Look-ups in named tables: a row name and a column name give one cell, copied from the table.

Gemor =
|  | Lum | Ros | Zal | Purem | Rig | Bez | Nodasa | Dosiz | Vode |
|---|---|---|---|---|---|---|---|---|---|
| Kego | 61 | 86 | 143 | 34 | 163 | 20 | 83 | 124 | 60 |
| Zak | 35 | 57 | 56 | 5 | 91 | 110 | 131 | 146 | 157 |
| Sobinof | 114 | 61 | 41 | 92 | 132 | 102 | 143 | 81 | 134 |
| Ber | 114 | 64 | 52 | 162 | 172 | 83 | 89 | 86 | 118 |
| Raragus | 32 | 38 | 136 | 157 | 24 | 82 | 117 | 151 | 137 |
| Sur | 100 | 94 | 105 | 69 | 95 | 93 | 113 | 63 | 122 |
| Dop | 110 | 159 | 137 | 59 | 96 | 164 | 42 | 57 | 154 |
| Nuba | 158 | 80 | 57 | 134 | 120 | 61 | 55 | 68 | 208 |
| Rira | 157 | 86 | 135 | 59 | 57 | 103 | 113 | 23 | 54 |
| Gok | 52 | 171 | 70 | 116 | 94 | 49 | 111 | 94 | 63 |
| Luf | 87 | 163 | 65 | 131 | 95 | 26 | 142 | 12 | 108 |
| Sazi | 135 | 76 | 156 | 84 | 79 | 38 | 129 | 50 | 85 |

Kego, Bez -> 20
Dop, Nodasa -> 42
Kego, Dosiz -> 124
Sazi, Rig -> 79
Dop, Rig -> 96
Raragus, Vode -> 137
Rira, Lum -> 157
Zak, Vode -> 157
Kego, Zal -> 143
Zak, Rig -> 91
Sobinof, Nodasa -> 143
Luf, Vode -> 108
Dop, Dosiz -> 57
Luf, Nodasa -> 142
Which row has the largest Vode? Nuba

Nek.tsv
	Nus	Rim	Beregon	Makozul	Munap	Dab	Puzen	Buvavu	Tipas
Gimem	22.97	-5.12	9.12	-2.05	-19.75	-15.34	-76.96	-54.27	-19.75
Vimi	-58.36	2.29	-7.37	-35.91	-24.12	-11.67	-32.34	-70.65	-24.12
Bes	29.30	-22.12	10.96	4.15	-23.68	-13.77	-73.62	-3.80	-23.68
Zeda	-52.68	-22.01	-35.14	-25.18	7.44	-7.46	65.42	27.26	7.44

Gimem, Buvavu => -54.27
Vimi, Nus => -58.36
Vimi, Dab => -11.67
Zeda, Beregon => -35.14
Gimem, Tipas => -19.75
Vimi, Munap => -24.12
Zeda, Rim => -22.01
Row with the largest Dab: Zeda

Minome:
|  | Sus | Pak | Gen | Vog | Bur | Ruradi | Sura |
|---|---|---|---|---|---|---|---|
| Nen | -0.34 | 0.13 | -0.46 | -0.58 | -0.42 | 0.17 | 0.42 |
| Lusavez | -0.50 | 0.28 | 0.72 | -0.34 | -0.67 | -0.58 | 0.68 |
| Meguv | -0.18 | -0.35 | 0.20 | -0.43 | 0.65 | 0.29 | -0.03 |
| Siru | 0.30 | -0.52 | -0.40 | -0.76 | 0.75 | 0.77 | -0.25 |
| Vevige | -0.09 | -0.26 | -0.24 | -0.47 | 0.36 | 0.05 | 0.23 |
| Tus | 0.56 | -0.31 | -0.04 | 0.25 | -0.49 | -0.24 | 0.30 |
| Sumusot | -0.01 | 0.36 | -0.28 | 0.32 | -0.24 | -0.31 | -0.13 |
| Seto | 0.23 | 0.14 | 0.11 | 0.39 | -0.10 | -0.07 | 0.19 |
| Pigub | 0.95 | -0.44 | -0.20 | 0.15 | -0.35 | -0.22 | -0.52 |
| Gez | -0.24 | 0.43 | -0.67 | 0.01 | -0.28 | 0.24 | 0.51 |
| Tur | 0.32 | -0.63 | -0.16 | 0.15 | 0.00 | 0.20 | 0.60 |
| Lelifen | 0.58 | 0.15 | 0.37 | 0.26 | 0.67 | 0.01 | 0.11 |
| Zevure | 0.35 | -0.64 | 0.08 | 0.41 | -0.25 | 0.04 | 0.46 |
| Mifelon | -0.10 | 0.49 | -0.44 | 0.16 | -0.01 | 0.08 | -0.09 |

Gen of Tus is -0.04
Sura of Meguv is -0.03
Ruradi of Lusavez is -0.58
Pak of Nen is 0.13
Vog of Lelifen is 0.26
Ruradi of Nen is 0.17
Bur of Meguv is 0.65
Gen of Vevige is -0.24
Gen of Mifelon is -0.44
Sura of Lelifen is 0.11
Vog of Sumusot is 0.32
Pak of Tur is -0.63
Bur of Zevure is -0.25
Vog of Tur is 0.15
Ruradi of Lelifen is 0.01
Sura of Seto is 0.19
Vog of Pigub is 0.15

